In the data rows, the value 128 means zero.
Two rows play each game, the first against the second. How much does the first row win by? 20 is about a draw, 40 a big win and 0 a big loss. Wins can go round in a circle: one row can beat a second, the second a third and the third the first. Each row has two weighted sums of its numbers, A and B, taken from their middle values. A row wins by its A times the other's B, less its B times the other's A.
[153 148 138 131 144 113 141 157 133 115 141 128 131  81 132 144]
[122 135 139 118 137 107 140 124 125 116 136 137 130 113 111 132] 21
[132 108 157 122 153 135 111 160 134 131 142 168 112 186  82 103]
[138 119 189 114 169 125 111 173 126 116 160 142 124 140  81 111] 23
[118 120 113 151 104 121 126 100 124 123 104 105 131 132 131 133]
[156 110 131 137 145 138 108 150 141 137 137 137 131 165 121 114] 21
[146 141 123 132 163  80 146 148 138 127 130 185 112 124  89 120]
[141 100 137 142 141  99 119 161 125 122 143 147 128 119  92 125] 18
[127 136 141 129 101 155 131  89 126 100 158 103 147 158 118 114]
[169 129 130 125 160 144 110 156 143 138 129 146 133 155 114 105] 26
[130 149 131 110 110 170 122  87 117 124 128 132 131 150 136  88]
[103 101 145 154  93 139 134 116 120 121 144 115 134 147 149 139] 25
[120 131 141 104 134 127 143 127 122 134 147 136 134 109 139 135]
[ 92 117 137 113 100 149 146  94 120 123 144 113 140 151 139 140] 31
[ 79  98 142 135  94 129 139 104 116 121 133 124 123 162 121 133]
[138 129 175 103 176 130 119 185 132 120 150 137 122 116  93 127] 19
[158 121 182 130 165 132 112 184 133 111 173 124 135 121 100 117]
[187 176 183 148 148 149 130 120 156  77 207 132 153 192  78  85] 4
[143 122 105 165 129 105 146 128 142 127 125 151 126 137 126 138]
[123 142 124 104 134 119 123 116 135 146 113 154 119 143 125 149] 19
[136 156 171 133 155 100 143 153 132  86 152 168 111 125  57 118]
[141 110 144 127 143 112 132 156 128 118 163 143 136 114 104 127] 22
[143 126 144 109 137 169  93 163 127 134 120 104 129 137 127 120]
[125 125 115 141  95 159 156  89 128 105 162 113 150 157 140 106] 15
[113 115 136 139 103 146 135 108 121 120 140 116 135 143 142 127]
[144 134 113 132 138 103 133 131 126 132 117 122 134  87 136 136] 19
[125 133 143 136 108 148 138 118 127 112 142 118 133 134 137 134]
[109  97 110 177  98 120 147 130 125 106 116 129 116 143 119 126] 23
[135 139 140 140 100 149 142  75 133  95 174  95 161 154 126 123]
[155 144  84 146 134 106 139 123 145 133 100 142 127 125 128 135] 26
[113 112 137 165 111 126 151 113 131 111 148 113 142 131 141 148]
[145 131 109 137 125 128 140 132 137 133 127 160 120 141 136 125] 6
[122 126 148 128 101 159 140 109 124 110 162 113 143 146 143 125]
[124 123 140 144 120 147 112 103 127 125 119  78 144 140 146 119] 17
[156 144  96 120 121 140 147 110 144 136 139 130 149 134 161 138]
[133 135 142 134 104 152 139  85 128 102 163 102 157 157 130 121] 23
[111 121 136 135 108 145 140 132 125 118 136 124 125 126 153 138]
[115 120 152 101 142 160 108 150 125 131 122 122 119 147 110 120] 10
[146 137 166  97 173 130 109 177 130 120 140 139 119 116  89 118]
[155 152 138 134 142 113 141 150 136 106 149 126 139  85 127 142] 34
[134 144 143 117 130 169 111 132 127 137 115  91 131 116 168 125]
[107 112 116 137 100 140 141 120 125 133 124 102 135 112 172 158] 27
[147 142 141 120 124 141 137 116 142 135 171 130 152 138 161 154]
[130 133 131 144 107 136 139 120 132 109 132 107 135 123 137 152] 17
[128 138  95 126 109 136 126 102 125 137  83  99 135 108 156 145]
[157 151 109 127 166  81 141 135 140 130 113 182 115 119  95 122] 16
[115 125 142 125  99 163 138 107 122 121 155 112 143 140 157 130]
[125 101 126 129 114 139 126 152 126 125 127 125 126 131 124 151] 14
[ 89 114 132 119 108 138 135 103 115 129 113 129 117 145 127 130]
[147 142 116 132 161  76 140 133 136 128 123 184 114 132  83 107] 23
[126 130 135 148 104 141 132  87 126 108 145 111 145 155 119 113]
[110 122 134 128 138  94 133 123 119 125 118 140 121 117 102 126] 20
[157 120 149 109 183 111 121 181 139 140 155 169 121 136  95 118]
[ 89 115 134 121 104 137 136 110 117 124 123 125 120 150 126 138] 22
[155 151 146 128 141 126 147 118 136 103 179 118 160 108 127 123]
[ 76  99 131 134 102 126 133 102 113 132 110 128 118 153 123 133] 22
[ 80 103 133 135 102 126 133 108 115 130 109 127 114 149 121 135]
[132 140 129 128 108 149 139 104 131 115 147  98 149 131 144 138] 22
[121 125 112 131  96 147 140  97 129 126 137  86 154 121 166 155]
[ 84 107 127 131 104 128 136 108 116 128 108 127 116 146 125 139] 19
[118 121 131 135 100 148 138 113 127 120 141 103 140 131 155 149]
[122 141 128 117 149 100 140 143 126 125 112 145 114  91 117 144] 18
[ 61 122  86  67 132  76  95 124 105 250  89 152 119 118 183 124]
[122 132 135 135 104 141 143 109 131 107 147 101 142 132 135 144] 19
[128 142 125 116 106 165 138  88 127 119 146 106 152 138 151 121]
[119 133 136 124 138 103 138 140 122 122 124 146 117 109 112 135] 20
[ 97 126 119 117 110 135 134 125 123 128  97 131 108 123 133 149]
[132 125 141 103 160 108 134 167 126 121 130 166 116 112  84 134] 19
[145  94 115 153 130 107 125 147 136 128 131 167 121 168  90 123]
[ 75 138  69  94 126  86  33 123  97 222  49 148  62 115 146  67] 33
[158 129 122 112 177  84 135 178 141 131 127 205 109 128  63 121]
[ 78  98 136 136 100 126 134 109 113 126 118 131 113 155 121 133] 26
[136 140 140 134 104 150 140  76 132  99 170  94 166 154 131 127]
[135  98 134 144 127 158 115 144 124 114 133 119 126 167 101  90] 32
[ 98 126 137 113 114 142 139 122 119 124 112 134 114 131 132 147]
[161 156 149 126 138 127 149 105 137 100 186 113 164 118 127 123] 23
[124 123 125 130  92 156 144  75 128 122 166  80 169 143 167 141]
[126 144 127 108 104 168 132  86 122 121 140 110 149 141 149 113] 22
[145 132 144 153 138 100 138 137 130 107 154 131 136 109 110 126]
[129 148 143 117 148 109 146 150 131 111 135 145 117  96 113 140] 20
[120 112 124 176 101 123 142 128 127  93 126 136 116 154  95 112]
[144 134 149  89 168 144  95 145 135 157 120 145 126 159 110 122] 22
[162 138 134  90 191 120 118 171 138 155 132 167 123 126 106 108]
[117 136 133 108 133 113 148 114 125 124 149 124 141 113 130 143] 20
[147 112 141 136 151 105 129 168 130 120 149 149 131 104 101 135]
[124 135  91 130 112 130 130 102 128 136  85 101 132 105 151 146] 14
[158 112 132 136 151 138 103 145 138 140 137 142 133 173  98  95]
[ 86 118 130 122 106 137 135 108 117 128 113 129 116 144 129 133] 11
[115 116 128 147 102 140 136 125 126 119 132 112 131 126 148 148]
[120 131 132 128 108 150 138 123 127 120 132 112 134 122 155 145] 16
[135 135 139 132 123 157 109 125 129 130 119  82 137 122 151 121]
[130 137 121 131 112 140 135 109 129 122 126 106 133 124 145 140] 17
[104 103 137 151  99 134 131 122 118 122 133 118 128 147 130 130]
[108 171  30  59 184  33  39 120 111 247  21 200  49  94 114  50] 28
[145 139 173  96 177 132 113 173 130 120 142 137 125 118  87 116]
[140 127 113 147 126 124 144 141 138 133 133 159 119 139 138 130] 33
[124 131 129 137 112 143 141 117 129 109 132 109 136 125 140 143]
[130 110 152 113 134 171  98 148 123 137 134 107 136 146 128 110] 18
[150 115 138 132 151 108 128 171 129 119 143 150 130 106  98 136]
[100  99 128 150  96 137 130 106 115 129 128 118 126 145 146 124] 27
[144 141 128 139 146 105 145 153 134 114 136 127 129  81 129 145]
[155 141 140 137 141 107 141 139 135 110 152 126 135  94 128 139] 19
[142 133 102 152 125 114 142 134 144 126 120 156 125 131 133 141]
[157 163 121 105 173  83 132 137 142 146 117 165 127  97 119 146] 20
[123 133 145 126 142 101 142 142 126 115 139 143 118 111 101 135]
[113 117 125 137 104 143 135 135 127 126 121 114 125 112 157 154] 17
[153 151  90 123 140 112 123 106 142 156  95 127 137 109 155 151]
[ 78  99 130 129 103 126 135 102 114 128 112 128 118 155 123 131] 10
[156 154  85 118 135 116 121 105 140 161  94 129 134 111 160 147]
[143 126  82 157 124 101 138 107 141 140 108 136 132 136 131 130] 10
[ 88 112 132 123 104 131 132 127 117 128 110 132 109 139 125 143]
[133 123 146 100 162 108 131 166 126 122 128 172 113 114  82 131] 16
[126 133 142 129 107 156 132 124 124 111 137 126 127 139 136 125]
[125 100 132 135 119 136 123 156 128 120 126 132 126 133 114 146] 19
[122 133 149 131 103 155 132 124 125 106 144 135 123 146 134 123]
[126 129 137 141 106 144 135  84 127 109 153 107 149 152 127 116] 22
[110 111 166 104 141 161 108 148 121 128 129 124 120 159 106 118]
[163 129 177 127 169 132 114 195 136 111 167 127 130 110 103 124] 29
[171 142 104 151 159  81 139 138 144 129 130 163 129 112 108 119]
[125 131 129 137 103 138 136 133 129 117 127 109 129 118 145 153] 21
[ 86 116 132 114 107 147 142 117 120 131 125 128 118 133 151 148]
[ 82 100 147 141 101 126 130 105 112 121 124 139 109 169 108 120] 33
[129 126 141 101 161 111 132 168 127 122 133 170 114 111  87 134]
[129 136 151 143 107 148 140  87 130  95 169 116 150 162 116 111] 26
[129 146 125 108 151 102 141 136 128 124 114 141 122  93 113 137]
[146 134 116 140 132 106 127 133 143 142 118 131 130 122 144 164] 20
[102 137 155 119 108 141 130 117 120  99 126 151 105 158  98 124]
[139 119 112 156 123 113 143 134 137 130 127 154 121 146 129 132] 29
[121 120 125 150 106 127 138 130 129 116 119 109 129 117 139 155]
[151 152 116 127 147 107 139 132 133 122 121 124 136  79 141 142] 20
[120 126 124 136 138  95 148 132 120 111 118 160 106 127  85 106]
[111 105 130 150 100 138 131 121 121 129 124 118 127 133 151 143] 19
[171 142 128 147 149  89 143 142 143 116 166 160 140 126 106 119]
[126 140 135 119 150 106 141 125 126 123 127 144 125 105 113 128] 21
[116 121 125 151 100 129 138 115 128 107 129 105 137 126 131 150]
[130 151 129 107 152 105 142 135 129 125 113 142 119  89 117 142] 20
[120 125 133 125 138  95 133 130 120 127 120 137 120 112 102 126]
[151 140 139 139 139 111 145 148 135 111 155 122 140  87 134 148] 23
[125 144 126 106 109 172 127  86 119 122 141 119 141 144 143  98]
[130 150 142 113 147 109 146 141 131 112 139 144 124 102 109 140] 22
[123 137 144 116 145 107 142 143 124 121 132 146 119 105 107 137]
[120 127 140 133 102 153 137 129 125 113 141 122 128 132 146 137] 18
[181 189 175  83 184 136 132 117 152 131 198 115 170 121 138 132]
[143 128  83 155 131 107 138 112 140 141 108 141 135 136 129 122] 20
[164 131 166 119 192 107 119 181 141 124 161 179 121 152  60  97]
[138 136 115 126 130 124 125 127 138 150 120 138 129 125 157 150] 19
[154 148 136 125 144 117 144 152 134 114 142 128 133  79 135 146]
[ 92 121 120 118 110 135 135 116 119 134 102 127 114 131 130 142] 24
[122  91 133 139 111 130 121 144 124 120 126 129 127 144 109 141]
[ 87 113 144 128 104 137 134  94 115 119 125 136 119 163 113 118] 20
[118 125 119 146 113 128 138 136 129 118 113 114 124 107 146 164]
[151 146  76 130 137 117 135 114 139 150  90 145 127 122 143 123] 22
[125 133 134 140 106 145 138  89 128 108 151 103 149 150 129 124]
[139 144 139 131 133 157 117 123 134 126 119  80 141 118 157 130] 37
[112 111 128 146 101 143 134 135 123 124 121 121 120 123 158 148]
[137 156 101  98 128 140 154  87 141 134 139 143 143 152 133 127] 36
[138 133 134 143 138 106 139 140 129 119 140 129 136  94 130 136]
[116 117 155  96 134 163  99 139 119 133 115 119 119 160 107 114] 13
[140 120 165 111 134 173  98 165 123 132 136 115 121 147 129 116]
[105 102 124 160  99 120 132 119 123 120 119 108 127 132 133 145] 13
[117 125 137 136 100 152 143 111 128 114 152 108 144 132 152 138]
[148 139 138 138 140 105 142 149 133 114 143 127 135  87 130 148] 15
[114 121 124 133 108 143 137 128 125 129 116 117 123 116 160 148]
[125 130  88 139 109 125 126 101 128 132  88  98 135 113 144 142] 15
[ 86 109 136 127 105 133 138 119 118 124 118 132 113 143 125 140]
[165 131 177 128 171 134 115 197 139 107 172 127 131 110 102 124] 11
[136 116 162 116 137 174 106 163 127 130 144 112 132 140 133 120]
[116 118 127 131  99 147 129 122 119 130 122 116 125 132 152 137] 29
[114 116 113 146 104 133 138 127 130 124 115 104 131 110 159 166]
[147 133  89 154 128 103 136 118 142 132 105 142 126 136 127 134] 25
[124  94 143 142 126 165 114 148 121 122 135 125 125 168 110  83]
[107 101 124 156  99 130 130 123 121 124 121 111 126 132 138 142] 17
